In the rows, 128 means zero.
One turn moves every row onto another: examples first, then more rows asked
tuk: [147 110 115 123 177 131 105 122  87  95 121 128 118]
meti: [104 121 151 136 104  98 164 123 113 154  85 129 128]
Bapos: [ 96 117 146 127  99 102 168 123 114 143 120 125 100]
Lesi: [ 86 105 123 129 123  80 148 144 107 144 119 115 100]
dur: [112 148  98  96 124 119 120 114 159 148 105 112 139]
tisef: [109 108 144 142 118  77 126 151 104 157  94 134 102]
vibu: [127 140 117  96 113 121 105 121 164 139 105 116 120]
ker: [152 117 116 132 184 127 100 123  86 107 125 140 115]
Nere: [ 98 110 132 144 129  82 140 147 106 156 127 134  88]
zud: [161 149 117 136 153 127 126 124 118 168 160 126 173]
zuv: [160 137 143 169 173 156 122 122 128 155 142 136 145]
zisob: [154 163 126 126 138 133 140 173 118 108 143 146 157]
bosaz: [ 79 109 119 147 141  88 159 138 103 154 112 119 108]
boti: [ 95 115 155 149 120 112 173 116 116 152  98 137 109]
tubus: [155 170 132 140 151 136 144 166 114 119 131 154 166]
fenaf: [148 119 113 137 196 129 110 119  86 114 117 142 125]
Zedu: [ 87 126 135 136 115  98 181 119 109 158 116 131 118]
Bulel: [170 125 145 125 120 147 106 135 128 128 133 104 151]
Luze: [ 95 105 133 145 131  85 146 142 100 156  78 116 126]
Figo: [101 128 144 142 111  95 166 123 112 162 130 149  98]
gini: [151 124 100 124 187 114 109 119  80 123 122 140 139]
kos: [145 119  96 120 181 117 112 118  79 114 119 125 145]
sege: [116 137 128 127 137 143 112 117 173 137 118 132  87]
gib: [149 166 128 141 153 143 152 167 118 113 156 152 149]
sop: [106 109 138 158 139  82 139 142 104 164  86 137 113]
Piged: [110 129 139 126  95  81 158 127 106 165 117 143 117]
fugif: [149 159 132 133 144 151 148 167 121  97 143 141 148]
bizer: [111 150 108 140 167 132 129 103 163 170 113 144 114]
fezaz: [145 161 137 149 159 152 152 164 121 106 129 146 155]
Guguv: [121 145 126 141 153 133 111 111 169 160 112 149  95]
nad: [154 160 137 132 143 147 144 165 117 103 122 140 163]
vam: [151 115 102 110 168 119 106 125  79 104 124 125 135]
Serit: [153 138 117 127 142 136 131 123 119 150 136 101 190]
fameb: [119 155  95 110 139 112 121 110 153 173 101 131 147]
Bobiv: [142 165 123 131 153 145 156 164 117 108 137 138 165]
zuz: [156 119 152 141 142 170 121 128 135 117 139 102 138]
Fanid: [116 159  92 123 151 115 127 110 156 180 123 143 126]
Tuvi: [160 129 152 153 151 159 117 129 134 138 166 124 120]
Nem: [114 121 162 143  98  94 148 127 114 160 103 149 102]
dudov: [152 131 119 112 122 143 123 133 123 129 158  92 166]
kep: [160 161 142 142 145 145 139 169 121 106 140 154 145]
muris: [142 145 120 155 172 147 143 117 124 158 164 122 158]
taba: [144 122  99 132 190 121 115 116  82 119 130 140 128]
kop: [122 133 130 116 127 141 109 120 170 133  92 121 107]
Sovu: [107 116 125 138 123  66 134 148 100 166 112 135 107]
mifim: [152 112 111 117 170 123 100 123  85  99 113 126 129]
visik: [108 127 148 150 116  92 161 120 111 173  95 149 123]
Folan: [ 89 100 138 151 139 100 156 142 107 146  91 115 102]

Luze goes to sop
meti goes to visik
Serit goes to zuv
And these:
zisob goes to gib
dur goes to bizer
tuk goes to kos

One turn moves every row onto another: examples first, then more rows asked
koz: [157 136 146 116 131  95 127 132 133 100 140 132 113 133 115 131 159 112
 142  69 132 133 154 142  81 117 154 127 144]
fik: [118 123 118 151 177 115 127 157 121  91 162 104 143 144 115 105 132 164
 142 148 135 149  92 157 128 151 136 153 124]
zuda: [139 128 119 150 123 123 117 124 126  81 113 134 133 130 144 118 117 141
 141 132 127 116 155 216 111 147 135 160 118]
sibov: [147 129 105 105 178 124 118 128 134 114 157 140 149 132 119  90 109 156
 143 138 112 110 105 101 125 126 133 163 106]
buge: [128 115 128 111 117 148 136 119 127 119 142  51 120 100 125 100 139 179
 115 145 102 119 135 165 131 144 120 149 120]
dela: [140  97  87 169 104  91 100 173 125 106 143 117 142 152 121 134 149 132
 167 150 101 115 151 115 135 136 145 129 131]
koto: [114 138 133 135 139 134 150 126  73 161  97 148 137 122 116 131 142 109
 162 145 120 140 143  78 108 177 142 115 133]
mami: [129  98 133 144 106 158 153 144 132 145 141 133 105 156 116 116 116 128
 100 132 123 131 130 201 158 126 124 148 146]
fizo: [130  99 149  89 143 114 103 130 136 112 108 134  96 129 133 106 112  91
 119 108 144 124  84 151 154 162 118 128 135]
tobiz: [133 149 138 154 104 124 165  90 120 148 107 110 162 148 141 121 123 113
 145 149 120 142  84  95 120 114 129 154 106]
peme: [139 103 118 121 112 173 130 132 123 152 115 135 120 113  91 130  92 137
 135 141 135 143 126 176 137  90  81 146 137]
guk: [164 108 131 114 123 158 136 152 109 153 163 115 128 104 111 139 153 159
 113 119 180 142 129 146 137 133 124 148 177]
kebib: [119 127 135 135 123 123 132 107 138 162 115  99 127 131 119 217 145 141
 139 164 127 129 109 105 126 131  97 142 115]
mep: [111 113 173 120 129 112  99 138 137 126 108 142  98 111  94 127 139 156
 133 117 130  96 175 148 108 149  89 106 126]
Ziv: [106 118 126  58 157 138 106 110 138 147 136 115 103 115 120 125 120 106
 116  97 128 139 131 117 143 154 131 158 113]
zet: [129 151 143 138 114 102 128 110 108 167 115  73 113 119 154 165  93 103
 133 141 142 139 149 107 114 153  94 137 102]
defo: [136 100 106 146  77 116 114 123 117 144 128 116 156 107 151 139 135 126
 124 120 166 116 156 142 176 169 141 107 149]
bef: [143  75 116 134 104 167 126 142 128 122  97 128 101 149  89 141 120 106
 123 148 135 128 137 108 175 144 138 145 121]
nivu: [143 139 107 119 136 137 128 108 108 155 141  80 128 145 137 142 129  99
 134 158 107 155 141  92 118 166 119  82 105]
povuf: [118 140 137 175 129 134 128 104 140  96 113 109 140 147 107 133 132 108
 129 114 133 134 177 146 146 144 194 140 116]
Gatan: [149 100 136 123 155 150 103 138 118 172 179 129 152 110 138 149 135 157
 116 113 141  88 126 128 120 148 101 140 141]
rogik: [125 128 127 143 154 127 132 109 125 183 124 123 128 135 121 184 129 137
 124 160 123 131 129 108 117 141 153  65 120]
numis: [136 136 126 143 103 112 136 161 120 119 141 129 143 119 104 137 123 138
 173 109  73 122 147 178  96 112  96 149 135]
bes: [109 129 140 122 126 123 120 143 113 113 118  78 110 135 143 182 129 118
 122 122 132 141 162  87  90 177 110 110 127]
gan: [115 132 137 105  66 123 123 127 132 155 132 135 145 113 117 127 102 130
 127  98 127 145 117 184 155 134  88 112 132]
napuv: [153 146 118 124 112 145 142 110  97 149  98 126 160 109 145 138 146 133
 144 162 102 124  98  90 114 167 168 118 118]
faza: [126 167 111 159 118  85 148 128 109 169  88 151 144 140 123 141 136 136
 152 131 134 151 130  83 118 122 101 133 139]
rugiv: [142 119 115  96  76 118  90 132 143 126 136 160 118 134 129 108 135 123
 134 140 159 143 153 181 156 125 101 118 141]
Bov: [105 121 127 137 130 126 117 129 114 119 104 111 121 139 127  38 131 138
 126 117 120 140 144 145 125 150  85 119 124]
Dabe: [120 125 129 122 148 126 135 120 133 109 129  79 132 115 146 195 114 153
 123 173 136 110 125 101 111 152 138 115 129]
rosis: [141 126 146 120 105 131 159 118 151 137 128 143 133 120  87 104 155 196
 118 126 120 100 134 141 128  94 141 113 144]
Bidet: [106 132 133 126 149 122 127 117 123 154 150 145 158 137 130 115 161 133
 127  47 124 137 143 121  91 145 140 140 132]
Til: [128 149 141 159 130 144 158 139 115 144 102 159 155 151 128 125 142 132
 122 136 141 126 122  73 123 125 130 105 182]
Fot: [ 96 160 146 131 118 131 109 123 136 100 117 123 150 113  98 121 104 148
 156 129 114 158 134 190 114 114 132 162  97]
matov: [119 152 114 121 107 128 141 124 121 124 101 116 145 143 166  87 130 114
 121 146 124 155  96  74 137 129 144 118 152]
bopu: [116 114 136 118  84 112 148 165 124  93 160 142 118 149  90 140 150 149
 161 128 112 140 159 170 115 138 135 163 121]

Fot goes to peme
bopu goes to rugiv
kebib goes to faza
And these:
guk goes to koz
Gatan goes to Bidet
mep goes to Bov
nivu goes to napuv
bef goes to dela
bes goes to matov

One turn moves every row onto another: examples first, then more rows asked
Nebi: [143 143 119  93 108 137 112  89 130  98 113 115 118]
vit: [135 103 135  79 178  80 110 145 148 149 106 111 143]
Lenu: [122 159 146 135 140 126 161 185 113 112 127 132 159]
memu: [136 112 135  82 180  77 105 149 145 149 106 111 140]
Foni: [134 112 134  84 182  80 106 151 153 150 108 110 141]
seta: [136 109 138  83 183  82 108 153 150 149 103 111 140]
kikam: [129 158 142 121 150 113 101 117 126  69 158 139 136]
Gidom: [111 160 136 103 113 106 147 141  84 123 146 125 163]
basi: [118 184 143 119 139 112 137 166  89 116 144 131 146]
gaf: [121 176 107  99 129 141 184 137 129 118 107 128 152]
kes: [136 102 137  81 177  81 110 148 151 149 103 111 143]
suru: [135 106 135  77 176  78 108 142 148 149 106 110 142]
lum: [154 167 128 121 146 148 106 130 143  89 108 122  98]
voku: [132 107 134  79 178  79 108 144 151 152 109 108 144]
Bilo: [120 197 106  97 141 135 162 136 116 119 116 129 138]
med: [123 190 110 105 142 143 173 148 128 115 108 132 143]
rudam: [136 105 137  83 180  79 110 151 151 148 103 111 142]
vubat: [121 176 146 132 144 121 147 181 102 114 136 133 149]
Mube: [130 116 144 130 134 126 137 121 150  67 139 139 159]
zusos: [155 133 128 123 127 157 133 129 161  89  94 120 121]
boso: [117 194 104  92 131 134 165 127 113 121 116 128 142]
Bokor: [143 163 120  98 121 134 100  95 126  98 118 114 108]
pog: [145 127 121  99 104 144 128  94 144  96 105 117 128]
Goni: [121 143 144 129 126 128 171 173 113 114 125 130 169]
sasi: [124 147 139 112 135 109 105 101 124  72 157 138 144]
Zodip: [132 108 133  79 178  77 107 145 151 152 109 109 141]
nim: [150 172 124 107 136 139  97 114 131  93 117 120  97]
Riva: [135 127 146 139 148 128 133 134 154  64 138 142 153]
tinun: [134 109 133  85 180  81 108 151 155 151 107 110 142]
Pabar: [123 131 139 111 124 112 117  96 131  73 154 135 156]
Voniv: [132 105 134  81 178  81 107 147 154 151 108 110 145]
Kaban: [118 179 105  94 125 138 176 127 123 121 111 129 151]
tez: [136 144 147 141 157 126 120 139 149  63 143 143 143]
Sipob: [113 144 139 107 106 114 163 143  94 122 138 125 173]
noz: [133 157 145 133 159 118 107 133 138  64 151 143 135]
Lub: [158 152 129 127 141 156 122 137 156  88  99 123 108]
vabad: [137 113 136  83 184  79 105 151 147 148 105 111 139]
Gepaz: [117 186 105  90 126 134 170 124 116 121 116 127 148]
Tedak: [134 107 133  84 181  80 110 151 155 150 105 109 145]
vul: [124 196 108 103 143 139 167 145 123 117 112 131 137]
soru: [136 109 136  78 180  76 104 146 145 148 107 109 139]
tef: [128 117 141 118 124 117 129 104 141  70 145 138 162]
vilo: [131 114 133  82 181  79 103 148 151 150 108 110 141]
lapo: [124 180 107 105 136 144 179 145 133 116 105 132 147]
pev: [151 122 124 112 113 152 137 111 154  94  99 118 129]
Gudu: [114 177 140 108 124 107 140 152  82 121 149 128 154]
Busut: [133 111 134  81 180  76 105 146 149 151 109 109 141]
dadal: [117 137 141 119 112 122 171 157 107 118 130 129 175]

tef goes to kikam
Busut goes to tinun
gaf goes to boso
And these:
pev goes to Bokor
Sipob goes to basi

One turn moves every row onto another: examples first, then more rows asked
lusig: [ 84 121 131 167 112 114 141 117 140  88 161  96 160 103]
Vadu: [102 100  95 160 114 148 150 130 126 121 118  74 134  83]
fita: [ 85 126 132 122 132 153 146 127  73 165 115 101  98 114]
Sor: [ 99 171 161 138 145 101 155 109  90 109 148 112 130 135]
fop: [127 114 132 136  67 137 138 146 131 142 102 123 126  95]
kibem: [128 130 169 131  89 110 136 139 138 121 160 127 133 108]
Mumum: [ 84 120 126 169 119 112 144 122 143  92 158  88 162 112]
piz: [107 102 108 141 177 158 149 129 107 128 121 148 134 159]
dod: [157 117 135 144 122 140 128 143 150 122 131 163 148 125]
tul: [ 96  94 107 165 117 144 156 132 123 135 126  77 132  80]
Zal: [101 190 146 126 147 116 130 112  89 128 147 108 127 122]
tozu: [ 99 133 125 114 151 151 138 134  81 170 133  95 102 114]
lala: [ 61 128 102 122  93 148 128 112  83 139  97 125 125 117]
lusa: [130 122 103 180 158 144 142 121 148  98 131 108 161 109]
sona: [121 128  96 187 147 134 149 120 145 107 118 106 164 110]
kefas: [114 184 155 136 137 112 136 109  88 111 160 117 131 124]
tuvos: [100 113 115 125 179 167 120 135 111 141 145 135 133 156]
tizu: [ 88 128 132 161 115 117 142 117 137  86 160  80 151 100]
toti: [119 102 107 137 172 171 129 134 106 134 143 145 132 150]
zenev: [ 56 126 128 108 121 133 107 123 113 112 163 132 144 152]
fim: [138 110 125 130  80 140 140 146 130 150 111 127 123  93]
safim: [ 90 114 130 121 127 139 166 131  73 162 121 102  97 116]
fef: [ 66 125 146 122 118 114 136 116 108  96 159 142 146 159]
suvir: [133 135 178 140 100 111 140 143 137 119 154 122 131 114]
pon: [ 56 133 153 122 122 126 118 114 103 103 157 136 140 156]
Peta: [150 105 136 150 124 148 132 150 154 126 126 156 146 130]
Nusol: [131 167  91 149 142 152 126 110 102 111  96 149 146 131]
geg: [102 114 116 144 179 167 129 123 104 137 126 152 137 155]
robar: [129 113 129 134  67 130 143 149 136 149 108 127 129 108]
Palu: [ 69 124 137 122 118 134 114 122 111  89 173 130 143 155]
loper: [ 73 129  93 118  74 146 124 119  88 127 109 122 128 115]
satok: [ 68 125  97 120  86 136 148 116  86 126  93 118 124 122]
Dubi: [135 138 172 139  96 106 141 145 140 128 151 126 136 120]
kolo: [152 109 137 149 119 140 135 154 153 137 126 153 144 135]
Naz: [126 158 102 148 148 139 146 111 102 122  89 161 147 141]
vaka: [118 182  97 136 144 140 117 108 106 124 100 148 151 133]
vadi: [ 97 103 104 168 120 137 159 133 127 134 126  71 137  89]
Ziras: [102 125 125 123 131 154 148 136  75 156 133  87  94 107]
nilid: [ 66 141  86 112  92 148 113 117  97 130 104 124 136 126]
gabap: [ 88 176 163 137 141 113 136 105  86 118 149 121 131 131]
vop: [115 163 109 149 152 151 127 108 102 121  90 159 143 141]
supig: [131 129 104 187 151 140 146 119 141 107 121 116 163 100]

lala goes to pon
loper goes to Palu
And these:
Zal goes to vaka
Mumum goes to kolo
supig goes to fop
piz goes to safim
tizu goes to dod

One turn moves every row onto another: examples first, then more rows asked
N: [112 110 159 122 152 123 111  86 126  65 183 123 194 165 100 122 131 112
 115 132 157 127 105 155 123 100 125 158 138 127 126 115  89]
L: [131 105 158 183 143 132 137  64 162 113 107 103 145 104 165 112 152 110
 147 182 151  83 100 206 131 119 135 137  93 106 126 125 168]
Y: [109 103 137 126 135  96 114  58 103 125 196  99 173 150 122 107 177  91
 111 145 170  91 108 137 128  99 151 112 135 157 130 133 154]
M: [133 112 171 123 118  88 110 103 117  93 173 112 172 161  94 113 137 121
  83 138 157 109 136 131 126  86 133 107 134 160 134 144 115]
V: [ 98  92 180 158 137 117 106 102 116  78  93  92 122 151 142 101 148 125
 124 164 138  92 141 182 154  90 128 217 109 164 125 138 138]
T: [132  71 158 187 114 120 108  88 163  93  95 122 130 101 166 113 142 116
 113 188 147  84 132 183 147 106 129 102 133 120 130 131 161]
R: [121 106 159 156 159 110  84 124 125  95 125 107  67 125 167  90 163  96
 145  97 174 124 127 163 153  84 124 145 138 126 131 123 197]
S: [ 92 104 160 112 146 116 105  84 128 132 196 137 159 175 140  83 130 113
 116 100 150 118 103 182 151  97 112  82 131  81 118 132 125]
C: [115 108 162 147 154 150 108 121 141  86 153 100  97 130 155  87 163  95
 140  97 159 139  69 167 120 112 103 169 119  77 128  91 159]
P: [138 109 174 140 142 134 100 167 143  71 124 106  72 135 147  89 141 130
 117  93 158 140 124 163 127 102 107 137 121 138 132 125 151]
U: [112  94 137 118 150 100 122  99 119 132 165 136 155 157 140  79 144 154
  98  72 136 100 141 177 162 120 133  96 129 122 145 121 141]
A: [ 96 102 203 157 116 127  97  69 128  89 136  88 127 163 151  99 133  77
 115 187 151 127  99 164 130  65  95 159 108 102  80 132 138]
W: [ 90 101 168 123 158  87 109 109 119 125 167 148 154 172 121  86 126 131
 131  85 149  89 148 191 173  84 133 137 125 107 149 142 128]
E: [145  85 169 160 116 110 123  64 115  88 112  85 125 144 165  87 141 124
  69 142 132 128 147 146 135  94 112 136  98 139  87  92 182]
J: [116 104 125 128 182 101 113  60 101  79 174 120 184 154 124 120 153 106
 135 113 169 111 134 161 146  99 158 162 139 160 123 111 148]
B: [138  85 167 168 156 148 147 100 168  73 115 120 137 127 163 109 111 107
 144 162 154  88 134 221 124  96 130 141  74 136 104 123 151]
Q: [ 75 106 139 112 163 129 104  97 125 138 183 128 158 166 141  86 159 129
 136 104 148  98  95 200 157 128 135 114 140 122 144 153 110]
H: [115  43 169 168 114 157 132 108 168  72 129 128 135 122 159  99 117  93
 107 184 148  76 119 195 123 100 114 124 102 113 113 121 137]
K: [ 97  94 172 144 116 140  99 148 136 114 158  89  74 130 149  75 180  85
 121 128 166 104  75 150 121 107 109 138 126 109 145 133 160]
Z: [ 97  89 143 144 134 162 112  68 120  93 124  69 128 143 180  94 179 121
 106 172 137 120  85 178 120 141 121 155 117 169  96 119 142]

H goes to B
E goes to A
M goes to N
And these:
U goes to S
K goes to P

